In the data rows, zero lies at 7.5, halfway between 7 and 8.
Here are some points:
array([8, 10, 11, 8, 3, 12, 11, 3, 12, 6, 11, 6])
array([6, 9, 8, 10, 6, 7, 11, 5, 10, 4, 7, 8])
array([9, 11, 12, 11, 3, 12, 12, 3, 12, 3, 10, 7])
array([6, 7, 11, 11, 7, 8, 11, 6, 10, 7, 8, 8])
array([5, 7, 11, 11, 2, 9, 8, 9, 9, 7, 7, 8])
array([3, 6, 11, 12, 7, 5, 7, 9, 7, 8, 6, 8])
array([4, 6, 12, 11, 2, 9, 5, 10, 7, 8, 6, 7])
array([2, 5, 11, 11, 6, 5, 4, 11, 5, 8, 5, 7])
array([3, 6, 11, 12, 2, 10, 3, 11, 7, 9, 6, 7])
array([2, 5, 11, 12, 6, 5, 3, 11, 5, 9, 5, 8])
array([2, 6, 12, 10, 5, 3, 2, 11, 5, 7, 11, 7])
array([1, 6, 12, 11, 8, 2, 2, 11, 3, 7, 8, 8])
array([2, 6, 11, 11, 2, 11, 1, 11, 7, 8, 6, 7])
array([1, 6, 11, 12, 7, 5, 1, 11, 6, 7, 5, 8])
array([4, 7, 12, 12, 2, 11, 0, 11, 8, 7, 6, 7])
array([2, 6, 11, 12, 7, 5, 1, 12, 6, 7, 5, 7])
array([5, 6, 8, 8, 4, 10, 9, 7, 5, 9, 10, 9])
array([6, 7, 9, 5, 5, 9, 9, 6, 8, 9, 13, 8])
array([6, 5, 10, 5, 5, 9, 9, 6, 4, 11, 14, 9])
array([8, 9, 10, 6, 8, 10, 8, 5, 3, 11, 9, 2])
array([5, 4, 8, 6, 7, 10, 9, 3, 4, 9, 12, 4])
10 more points follow, each with its number after it:
array([7, 6, 10, 5, 8, 10, 8, 3, 4, 10, 7, 6]) 0
array([8, 5, 11, 7, 5, 11, 8, 3, 5, 9, 13, 5]) 1
array([9, 4, 12, 4, 4, 11, 8, 5, 5, 12, 11, 9]) 2
array([9, 3, 10, 4, 5, 11, 8, 7, 5, 12, 6, 7]) 3
array([8, 3, 12, 5, 7, 11, 9, 5, 5, 11, 12, 9]) 4
array([8, 6, 12, 8, 7, 11, 8, 3, 5, 10, 13, 4]) 5
array([9, 11, 11, 9, 8, 10, 9, 3, 5, 10, 14, 3]) 6
array([8, 5, 13, 9, 8, 8, 11, 4, 5, 6, 15, 3]) 7
array([5, 3, 14, 10, 8, 7, 11, 4, 3, 7, 7, 4]) 8
array([6, 7, 12, 11, 6, 10, 11, 5, 3, 7, 11, 9]) 9
Which two of these numbered points are nearest to each point below, looking only along the 4 directions in which the first points spread most? Their numbers follow each, nearest first.
array([8, 4, 5, 5, 10, 10, 7, 9, 11, 6, 8, 11]) > 9 7
array([9, 6, 5, 4, 5, 7, 8, 10, 11, 7, 6, 11]) > 9 7
array([6, 5, 6, 10, 11, 5, 7, 7, 6, 4, 4, 6]) > 8 9
array([9, 7, 6, 5, 6, 8, 9, 9, 11, 7, 7, 11]) > 9 7
array([6, 5, 7, 10, 10, 4, 7, 8, 5, 5, 4, 7]) > 8 9
array([10, 9, 6, 7, 10, 6, 7, 6, 8, 9, 5, 7]) > 8 0
array([8, 10, 6, 7, 10, 10, 7, 7, 5, 9, 7, 3]) > 0 8
array([8, 4, 5, 8, 11, 8, 10, 10, 10, 7, 7, 4]) > 8 9
array([10, 9, 6, 5, 7, 6, 7, 8, 11, 7, 8, 10]) > 9 7
array([7, 4, 6, 5, 7, 11, 8, 10, 6, 11, 8, 11]) > 4 3
array([8, 4, 7, 3, 9, 7, 5, 11, 6, 12, 7, 11]) > 3 4
array([10, 11, 9, 8, 11, 8, 10, 5, 6, 5, 12, 3]) > 7 6
array([4, 5, 4, 7, 4, 10, 9, 5, 8, 7, 9, 9]) > 9 1
array([9, 5, 5, 4, 5, 6, 8, 10, 9, 9, 7, 11]) > 9 4
array([3, 5, 2, 9, 5, 10, 10, 4, 11, 4, 6, 9]) > 9 7
array([6, 5, 7, 7, 10, 3, 4, 11, 3, 9, 4, 6]) > 8 0
array([10, 10, 6, 6, 7, 7, 7, 7, 12, 5, 8, 10]) > 9 7
array([10, 12, 6, 8, 10, 5, 7, 6, 7, 8, 10, 4]) > 8 0
array([9, 9, 7, 11, 4, 11, 7, 9, 11, 5, 8, 7]) > 9 3
array([9, 8, 11, 6, 3, 3, 10, 11, 11, 5, 13, 10]) > 9 7
